Here are some numbered points:
[ 0.3  0.6 -0.1 -0.1  0.3 -0.4  1.5  0.1 -1.5  2.0 -0.4 -1.0  0.0 -0.8 -1.7  0.2  0.3  0.7 -1.0  1.8  0.8 -1.3 -1.7  0.7  2.0  1.4 -0.1 -0.9 -0.6  0.9  1.3  0.8] 0
[ 0.6  1.5  0.2 -0.4  1.3  0.0 -0.2  0.3  2.6  1.6 -0.2 -0.4 -0.1 -0.8 -1.3  0.1  1.8  0.3  1.2 -0.4  1.7 -0.3 -1.1 -1.6 -0.9  0.1 -0.7 -0.4 -1.0  1.1 -0.2 -1.4] 1
[ 0.2 -0.6  1.6  0.4 -0.4  0.3 -0.2 -1.4 -0.6 -1.1  0.1 -0.9 -0.9  1.4  1.5  1.4 -0.6 -1.7 -1.7 -1.1 -1.7  0.1  0.6  1.0  0.2 -1.2 -0.7  0.5 -0.3 -0.3 -0.9  1.4] 2
[-0.2  0.8  0.2  0.3 -1.0 -1.0  2.1  1.4 -1.6 -0.5 -0.2 -0.6  0.5 -0.2  0.9 -0.2 -0.7  0.3 -0.3 -0.1  0.6  0.6  0.5  1.1  0.5  0.2  0.6  0.6  0.6 -0.5 -0.6  0.0] 3
[-0.7 -1.5  0.7 -0.5  0.1  0.3  0.9 -1.6  0.2 -0.8 -2.0 -1.3 -4.0 -1.2  1.6  1.3 -1.7  0.3 -0.9 -0.8 -2.6  0.3 -1.0 -0.7  0.0  1.1  0.2  0.0  0.8  0.5  1.3 -0.5] 4
[ 0.3  0.1 -1.1 -1.0  0.7  1.8  1.6  0.7  0.0  0.2  0.8 -0.1 -1.3  0.2 -0.1  0.4  0.3  0.9  0.5  1.2  0.4 -1.3 -0.7 -1.7  1.7  1.2  0.8 -0.2  1.7  0.3  0.3 -0.3] 5
[ 1.2  0.2 -1.0  0.3  0.0  2.6 -2.7 -0.7 -0.1  1.0  1.7  2.3 -1.9  1.2 -0.2  1.0  0.4  1.2 -0.5  0.5  0.4  0.0 -0.6 -1.2  0.3 -0.2  0.0  0.0 -0.9 -0.4 -1.4 -0.7] 6
[-0.2 -0.8  0.8 -0.6 -1.1 -0.4 -1.3 -0.4 -0.7  0.5 -0.2 -0.3  0.0 -0.4  0.5  0.8 -0.6  0.2 -1.0 -0.2 -0.1  0.8  0.1 -0.2  0.1 -0.4  0.1 -0.1  0.6  0.2  0.3  1.0] 7
[-0.4  0.7  1.0 -0.4 -0.8 -0.9  2.2 -0.8  0.2 -0.1 -0.4  1.3 -0.5 -0.3  0.2 -1.4 -3.1 -0.3 -0.4 -0.9 -1.1 -0.5  0.5  0.8  0.8  0.5  1.0  0.5  0.5  1.0 -1.2 -0.8] 8
[-0.3  0.1 -0.2  0.7 -0.6 -1.7  0.2  0.6  0.1  0.5 -1.1  0.4  0.2 -1.3  0.0 -0.2 -1.2  0.1  0.5  0.0 -0.1  0.7  0.1  1.2  0.4  0.5 -0.1  0.4 -0.7 -0.3  0.2  0.9] 9
[-0.1 -2.3  2.2  1.6  1.5 -1.2 -0.9 -0.3  0.2  0.4  1.7 -0.2 -1.6  1.8 -1.0  1.0 -1.5  0.3 -0.5 -0.1  1.0 -0.1  0.4 -0.2  0.7 -0.9  0.7 -1.8  1.3  0.2  0.0  2.0] 10
[ 0.5 -0.7  0.6 -1.6  0.8  1.1 -2.0  1.7  0.8  0.6  0.4  0.4  0.4  0.0 -1.9  1.7  0.4  2.2 -0.4  1.7  0.7  0.3 -0.6 -1.3  0.8  1.6  0.1 -0.4  0.1  0.0  0.4  0.8] 11
[ 0.1  0.6  1.9  0.4  0.8  0.3 -0.8  0.1  1.6  0.0  0.6 -1.2  1.6  1.2 -1.8 -0.1  1.0 -0.6  0.3 -0.4  1.1  0.0  0.6 -0.1 -1.1 -2.1  0.0 -0.9 -1.1  0.7 -1.6  1.1] 12
[-0.6  0.6  1.6 -0.9  0.5 -0.6  0.5  1.5  1.8 -1.1 -2.8 -2.5  1.1 -0.7  0.9  1.1  1.2  0.9  0.2  1.3  1.6  0.1 -1.3  1.5  0.6 -1.2 -2.6  0.4 -1.1  0.3  1.3  0.3] 13
[-0.2  0.8  1.0 -0.6  1.0 -1.5  0.4  0.4 -0.2 -0.1 -1.7 -1.7  0.3 -0.8 -1.5  0.7  0.5  1.1  1.8  1.3 -0.8 -0.9 -0.6 -0.6  1.4  2.8 -1.6 -0.8  1.8  0.6  2.6  1.6] 14
[ 1.1 -0.8  0.2  0.0  0.5  1.0 -0.4  1.6  0.6 -0.4  2.5 -0.2  1.7  0.7 -0.6 -0.4  1.2  0.0  1.3 -0.8  1.0 -1.2  0.6 -0.5 -0.3 -0.7 -0.4  0.2 -0.4  0.5  0.0 -0.6] 15
[-0.1 -0.4 -0.8 -0.4  0.7  1.4 -1.3 -0.9  1.4  0.2  2.5 -0.8  1.1  1.2 -0.8 -1.0  0.8 -1.0 -0.2 -0.3 -0.1  0.4 -0.4 -1.3 -0.1 -1.5 -1.7 -1.3 -1.2  0.8 -0.1  0.1] 16
[-0.3  0.4  0.4  0.5  1.2 -1.1  0.7 -0.1 -0.5 -0.8 -1.0  0.3 -0.6 -0.2  0.3 -0.4 -2.0 -0.3 -0.7 -0.2 -1.1 -0.1  0.4  0.8  0.2  0.9  0.1  0.1  0.3  0.3  0.1  0.0] 17
[ 0.1 -0.2 -0.2  0.6  0.7  0.7 -0.5  0.0  1.0  0.1  1.0 -0.3  0.4  0.6 -0.7 -0.1  1.2 -0.4 -0.3 -0.2  0.1 -0.2 -0.1 -0.9 -1.0  0.1 -0.8 -0.4 -0.2  0.1  0.4 -0.1] 18
[-1.0  1.4  0.3 -0.6 -0.9 -0.8  2.4  1.7 -2.0 -0.6  0.3 -0.1  0.3  0.0  1.0 -0.2 -0.8  0.4 -1.2  1.3  0.4  0.6  0.5  1.2  0.8 -0.1  0.9  0.5  0.7 -0.4 -1.2 -1.9] 19
New points follow, each followed by the numbers of its two nearest points above by angle, seen from the average point of the numbered points, smallest number first.
[ 0.0 -0.4 -1.2 -0.1 -1.0  1.0  0.0 -0.5  0.2  1.7  0.6  1.4 -1.1 -1.2 -0.2 -0.5 -1.1  0.1  0.2  0.8  0.6  0.5  0.0 -1.2 -1.1  0.2  1.2 -0.1 -0.2  0.2 -1.0 -1.6] : 6 8
[-0.7  1.1 -1.5  0.5  2.0  1.8 -1.8  1.2  0.2 -1.6  0.0 -0.1  0.0 -0.2 -0.5 -0.8  4.4 -0.5  1.2 -0.6 -2.3 -1.7 -1.3 -0.8  0.4  2.2 -1.3  0.1  1.1 -0.5  0.7  0.9] : 14 18
[ 0.3  0.9 -0.3  0.4  0.7 -0.5 -1.4 -0.3  1.2  0.3 -1.1  1.0 -0.1 -1.7  0.0 -0.4 -0.1  0.0  0.2 -1.0 -0.6  0.5  0.3 -0.3 -1.8 -0.3  1.0  0.0 -0.2  1.2 -1.0 -0.7] : 1 9
[ 0.4 -0.3 -1.6  0.1 -0.9 -0.3  0.2 -0.4  0.6  1.7  1.1  1.4 -0.4 -1.3 -0.3 -1.0 -1.5 -0.2  0.6  0.3  0.7  0.7 -0.4 -1.8 -1.0 -1.1  1.1  0.2 -0.9 -0.4 -0.4 -2.1] : 1 6
[ 0.0 -0.6  0.9  0.4  0.4 -0.4 -0.6  0.8 -0.5 -1.7 -0.7 -0.5  1.2 -0.4  0.3 -0.5  1.7  0.1  0.5 -0.7 -0.5 -1.7 -0.2 -0.6 -0.6  0.7 -1.0  0.1  0.1 -0.9  1.9  1.2] : 14 18
[ 0.2 -0.7 -1.0 -0.5 -1.8  0.4  0.2 -0.4  0.3  1.8  1.4  0.8  0.0  0.4  0.2 -1.1 -2.0 -0.9 -0.8  0.6  0.1  0.7  0.7 -0.8  0.1 -0.3  1.0  0.1 -0.5 -0.5 -2.4 -0.2] : 6 8
[-0.1 -1.7 -0.5  0.3 -0.7 -0.1 -0.5 -1.4 -0.3 -0.8 -0.5  0.0 -0.3  0.4  1.4  0.9 -1.5 -0.7  0.8 -1.1  0.6  0.6  0.1  1.4 -1.1 -1.6  0.1  0.1 -0.1 -1.0  0.4 -0.6] : 2 7
[-1.2 -1.0 -0.3 -0.7 -0.9 -0.5  1.0  0.1  0.7 -0.7  0.2 -0.5 -0.3  0.3  0.5 -0.3 -1.0  0.8  0.2 -1.1  0.8  0.3  0.2 -0.7  0.1  0.5  0.3 -0.2  0.5  0.3  0.6 -0.7] : 4 8
[ 1.3  1.2 -1.6 -0.4  0.4  2.4 -0.4  1.4 -0.2  0.9  1.2  1.3 -0.5 -0.4  0.0 -1.4  0.6 -0.4  2.0  1.5  1.1 -0.3 -1.3  0.4  1.1  0.4 -0.5  1.3 -1.3 -1.2 -0.4  0.0] : 5 6
